rotation ticks, each row followed by its count of ticks
The counts run from 0 to 465.
[151  80 103 109 109 169 165 154  94 152 125 117 122 113 135 144 111 100
 166 123 120 157 113  94 143 139 177 134 168 113 155  84 123  97 111 127
 123  81 157 108 132 152  75 132 151  65 131 148 101 114 108 141 109 129
 106 181  95 105 141 113 134 123 157 110 127 167 150 151 165  70]
433
[166  86 116 111 125 178 159 141 116 163 106 106 122 123 138 126  94  87
 163 123 138 158 135 116 141 116 178 132 159 107 160  69  94  92 115 126
 132  89 136  96 128 146  66 119 146  77 135 166  99 100 129 153 119 151
 112 169 102 124 145 112 118 122 133 116 101 161 150 152 156  96]
25
[155  99 117 100 116 146 146 153  83 174  76 102 106  88 158 157 122 113
 141 107 146 162 133 125 126 142 169 132 151 116 130  67 104  81 119 143
 127  90 144 122 114 143  99 124 151  75 133 152 118  92 109 133  94 139
 101 175 127 125 155 131 122  84 170 123 107 156 139 127 148 105]
203
[164  96 113  94 123 159 163 143  94 165 105 122  88 115 155 138  98 112
 170 121 159 174 141 116 130 121 180 137 160 145 154  93 136 112  93 117
 136  89 146  77 137 157 104 112 168  67 124 144 137  96 118 147 113 149
 116 147 118 140 145 107 101 139 137 115 108 183 154 142 114 110]
80
[163  94 104 101 113 161 143 148  64 171 111 126 132 117 180 143 103 127
 155 118 137 166 135 120 119 107 171 143 140 126 144  55 110  96  89 132
 138  95 111 100 109 140 115 114 155  57 143 134 137  85 116 114 113 165
  94 163 125 121 139 120 137  92 142 112  91 149 143 110 134 104]
245
[144  79 122 106 112 164 168 145 117 151  99 113 129 116 141 137 107  90
 168 133 118 163 128 108 152 134 167 141 163 109 176  70  97 103 123 112
 139  87 144  95 124 151  76 108 156  79 125 163 111 100 120 136  99 129
 104 178 115 109 137 120 137  98 153 118 113 145 151 151 167  84]
425
[187  84 119 100 104 151 147 141 112 161  82 100  97 115 142 150  93  87
 182 108 140 176 142 117 149 155 155 153 161 142 106 117 141  98  82  94
 129  92 113  99 138 148  89 113 165 101 107 134 108 126  96 142  89 152
 119 125 108 114 135 129 104 137 152 102 129 156 138 154 165 103]
44
[183  83 113 106 121 153 156 153 119 149 100 106 112 116 151 149  91  83
 192 132  96 174 157 123 154 152 161 156 153 123 146 106 130  97  78  79
 142 109 123 109 117 149  92 114 179 102 136 156 113 118 104 130 104 134
 111 146 116 129 137 126 113 121 141 126 113 146 124 159 184  95]
53
[175 100 106 101 121 155 148 135  96 171 115  93 108 106 148 158  96  90
 150  84 153 154 121 128 118 126 172 133 178 142 105  85  94  95 111 131
 120  73 132 111  96 133  84 118 145  94 117 161  93  93 114 169 100 143
 113 168 109 110 152 105 126 110 156 113 118 162 137 128 137  84]
260
[183 100 121  95 129 152 155 134  94 153 129 121 133 103 129 158  89  88
 192 104 116 157 129 100 135 125 174 157 171 128 138  97 104  95  83  93
 132 104 104  98 108 145  89 108 150  92 137 136 113 100 107 122  90 168
 105 172 108 105 126 118 130 123 128 107 122 150 146 123 160  83]
321
[161  78 108  95  97 172 122 138 103 173  76  96 120 101 161 147  96 112
 141 101 159 165 147 104 136 152 150 152 144 143 131  77 129 114  84 112
 140 114 100 100 105 137 112 118 151  75  96 141  99 133 111 125 104 173
  95 147 114 112 131 118 134 104 161 102 118 162 127 139 146 110]
336
[174  88 103 113 109 173 160 147  96 155 122 118 108 124 139 142  92  92
 173 114 134 160 121  98 137 122 175 157 152 133 131  98 117  86  99 121
 114  84 127 104 151 147  66 131 144  75 126 132  97 124 106 134 114 153
 114 153  88 104 148 108 109 142 131  97 109 168 149 143 174  88]
32
[182  76  89 105 119 166 122 146  75 162 131 109 130 123 180 138  87 121
 158 105 138 166 141  93 131 126 159 147 132 150 145  82 135 113  86 120
 143 105 111  99 120 138 109 108 169  67 123 145 131  98 110 138 122 160
 111 149 150 117 143 103 144 120 167 103 109 161 146 148 143  99]
295
[164  89 101  97 110 153 131 155  56 149 111 130 130 121 168 142  94 121
 156  97 147 163 128 105 123 113 161 163 121 140 126  77 105  88  97 141
 126  85 103 108 128 140  93 116 141  67 134 112 123 101 109 125 112 163
 105 160 101 105 146 124 134  96 147 100 108 154 152 119 143  97]
250
[159  76 102  91 101 157 134 148  94 160 107 111 122 105 151 155  85 103
 159 105 145 164 144  98 143 145 152 162 138 148 122  84 119 104  77 103
 136 115  94 107 100 137  94 123 151  90 111 126  87 145 101 126 103 156
 109 158  91 101 129 123 135 108 154 102 128 148 126 140 163  82]
333
[147  91 122  93 117 160 160 141  99 167 108 107 115  98 134 155 120 110
 169 130 134 170 138  99 144 123 187 122 167 117 169  78 115 115  90  91
 137 107 126  86  94 149 100 137 162  81 134 175 105 109 107 136 115 147
 102 173 140 129 115 122 135 111 164 132 126 170 135 147 146  85]
376
[165  81  94 104 100 166 154 156 105 160  76  99  93 120 187 136 101 108
 144 119 147 181 148 144 139 155 149 138 139 140 126  89 147 104 103 133
 138  78 145 105 138 153 110 114 158  72 120 149 123  97 123 141 106 134
 101 142 114 141 158 121 100  96 164 125 102 180 133 145 132 110]
121
[166  87 114 106 108 159 157 143 103 147 115 109 133 125 172 152 118 114
 172 128 158 190 120 144 143 143 150 112 164 127 130 107 130 109 100 111
 154  71 124  92 143 156  99 110 135  74 132 160 107  85 108 135  96 168
  98 152 123 112 108 107 135 108 159 112 125 182 138 142 146  84]
360
[138  82 128  96 106 154 167 152 121 151  88 109 129 116 152 137 106  91
 164 136 124 173 135 126 160 136 155 134 162 113 160  77  94 107 123 102
 142  82 133  91 114 151  85 102 157  90 125 163 109  96 122 139  91 140
 106 169 108 123 135 126 131  84 151 131 116 149 153 159 155  93]
421
[154  97 114  81 122 130 151 153  82 161  90 130  92  91 127 155  92  95
 176 102 126 163 153 121 142 154 167 165 150 129 135  87 130  98  89 129
 124 119 134 114  89 140  82 122 165  86 116 142 116 106  92 141 107 126
 123 171  92 116 166 127 125 107 164 126 131 143 137 153 147 101]
152
[185  78 105  94 104 178 161 135 112 151 111 115 125 120 140 132  85 113
 161 118 140 162 136 130 127 164 161 149 173 146 136 100 156 122  83 110
 146 105 117  94 130 145 110 103 161  72 108 140 134 117 124 129  97 182
  97 148 113 116 143  90 131 135 155  96 104 174 153 137 139 107]
398
[182 115 139  95 121 158 151 124 102 162  97 115 134 103 141 146 112 109
 169 102 154 169 130 133 124 117 171 131 176 138 131  95 105 100  99 104
 141  88 103  78 121 148 103  99 146  85 129 155 126  88 116 128  99 186
  98 156 140 119 126 110 127 113 144 103 114 178 157 120 127 110]
315
[169  69 103  92 100 164 125 142 109 161  94 100 116 107 150 140  85 102
 151  98 136 167 151  96 142 155 146 164 139 149 124  86 123 104  84 104
 135 109  95 104 104 136 101 111 153  86  97 139  93 136 113 129 100 159
 106 158 110 104 141 115 126 106 160 101 122 155 125 154 163  96]
337
[176  75 103 122 130 160 130 144  94 163 126 102 137 115 173 149  89 110
 163 112 120 158 141 132 141 154 150 141 150 114 138  74 114 100  99 121
 156 106 113 117  86 128  95 116 156  85 127 172 107  93 106 151 106 148
 109 162 137 114 138 116 156 103 177 113 107 140 124 153 159  87]
289
[162  66  77  99 100 164 151 156  84 157 103 113  98 129 169 143  80 105
 157 124 131 179 141 102 140 146 156 165 127 143 140  89 152 106  82 125
 128  98 135 121 137 142 106 126 178  65 112 118 119 126 106 112 109 136
 111 145  91 125 158 121 120 124 149 109 108 149 126 146 158 105]
114
[158  65 118  87 110 149 134 162  82 151  93 124 128 130 169 134  90 101
 169 119 137 177 158 120 154 113 150 160 122 143 134 101 112 116  66  83
 135 101  86  78 131 147  90 111 157  77 124 130 114 120 108 128 112 148
 127 148 105 128 134 131 108 100 143 116 109 154 141 159 153  98]
11
[157  85 105 103 107 167 148 144  60 162 116 124 135 120 175 142 108 125
 146 112 158 162 128 125 117 110 158 136 141 121 137  67 106  97  99 142
 133  84 115 100 116 144 109 119 141  52 138 134 122  89 114 126 113 168
  99 163 110 124 146 122 137  92 149 109  99 164 143 124 126  99]
249
[151  87 121 104 102 148 157 151 101 150  99 117 127 121 144 132 101  85
 174 125 107 167 133  89 157 135 158 161 148 128 167  80 101 108 117 100
 137  82 137  99 133 157  76  92 166  78 121 141 123 106 120 133  94 137
 111 178 114 104 141 122 127 105 148 112 120 139 165 151 168  89]
424
[163  92 103  95 106 151 123 147  66 161 105 120 124 122 162 143  93 109
 147  88 161 164 132 106 125 120 159 158 142 146 115  75 110  99 100 142
 130  81 109 106 127 138  92 109 144  65 114 119 114 102 117 138 107 163
 114 157  95 101 152 122 121 110 153  92 116 163 154 112 134 104]
254
[178  80 108 100 105 175 150 147 122 143 119 121 124 109 122 129  83  99
 161 104 122 160 136 115 139 171 160 169 160 140 130 104 147 109  88 110
 137 100 117  94 126 141  80  92 141  82 109 142 120 120 120 134 100 161
 107 165  93 101 146  91 127 124 152 103 114 159 153 140 159 100]
395
[146  69 105  94  96 166 174 154 111 153 123 113 119 131 166 147 104  93
 150 137 134 177 129 150 150 132 158 116 171 123 123  96 134 122  81  77
 141  77 124  88 118 152 116 128 150  77 124 158 109 107 115 127 102 153
 104 154  96 139 120 116 131 103 141 128 119 166 134 148 135  77]
409
[174  93 106  89 114 127 157 143  86 152 129 118 111 122 174 159  76  84
 188 114 116 170 136 134 137 127 145 156 165 137 122  87 115 107 101 110
 132  84 128 125 111 133 102 103 179  92 126 132 127  74 106 149  91 129
 123 160  94 125 154 132 129 113 135 118 119 124 145 137 141  90]
185
[150  81 106 106  98 166 159 140  86 153  98 116 115 119 150 135 116 124
 170 126 143 170 120  86 139 131 170 145 150 127 170  77 122 101 117 124
 133  88 143  99 148 153  94 113 157  44 131 131 127 117 108 115  97 158
 100 155 119 107 139 113 124 125 152  96 120 165 165 138 160  89]
431
[157  72 111 113 113 176 154 165  95 158  96 123 129 128 172 147 114 124
 163 141 144 176 149 147 155 153 155 133 137 113 161  78 135  96  82 124
 157  97 126  93 133 153  98 129 149  62 146 158 112 101 105 119 121 153
 103 152 117 141 135 122 126 103 164 123  96 167 125 155 155 108]
63
[184  71 104 110 135 169 158 144 112 153 138 113 126 133 148 149  89  87
 185 123 119 155 139 148 139 137 164 135 178 119 122 106 132 112  73  87
 146 106 112  86 108 146  86 128 156  88 135 170 119 102 108 147 109 158
 131 149 108 136 139 113 130 131 150 114 110 150 136 163 160  89]
0
[178  88 112 112 109 180 151 135  92 165  93 119 115 128 142 127  95 104
 165 110 146 162 131  92 137 113 171 157 142 131 163  85 108  95  99 132
 129  94 123  89 151 153  79 109 153  65 120 135 122 114 122 127 113 170
 106 145 110 118 144 120 107 133 122  95  99 160 163 134 157 115]
27
[153  87  95 102  95 162 160 158  82 142 109 116 111 122 128 139 114 112
 167 116 138 161 123  86 144 142 170 154 150 136 138 105 143  94 107 129
 122  89 141 108 140 157  77 136 152  63 118 124 111 132  95 129 104 146
 117 162  99  97 140 113 123 136 165 100 131 171 160 146 166  87]
436
[188  93 110  89 102 137 153 141  92 154 111 123 113 133 174 148  73  93
 178 110 128 174 144 145 136 142 138 160 156 145 100 104 134 105 101 111
 143  88 123 110 129 134 108  85 167  82 116 122 148  83 106 135  84 153
 114 145  89 111 161 126 132 110 142 102 114 137 157 126 134 110]
180
[172  85 100 115 115 170 162 155 112 147 142 105 140 127 163 149 102 103
 163 119 121 175 121 136 143 133 155 120 160 124 129 107 124  92  95 102
 145  61 127 108 133 147  84 114 133  88 148 158  99  94 116 128 105 153
  92 168 120 121 123 100 127 106 154 118 111 175 124 138 156  76]
355
[161  92 125 104 117 179 146 136 107 168  76 111 120 120 149 125 100 110
 158 119 161 171 145 121 138 119 168 140 142 123 173  65  97 101 103 124
 141  95 121  77 133 149  83 108 157  72 120 163 119 102 132 134 107 164
 108 152 120 132 147 118 112 110 136 109  89 169 157 145 142 116]
22
[188  85 119 106 110 147 135 151  90 153  95 113 135 102 166 157 110 109
 171 101 129 169 134 111 136 145 148 157 143 134 113 104 118  82  75  98
 137  97  90 121 127 140 107 114 152  93 135 129 117 122  91 109  87 171
  92 147 127 107 125 136 127  94 162 109 119 147 125 127 178  98]
279
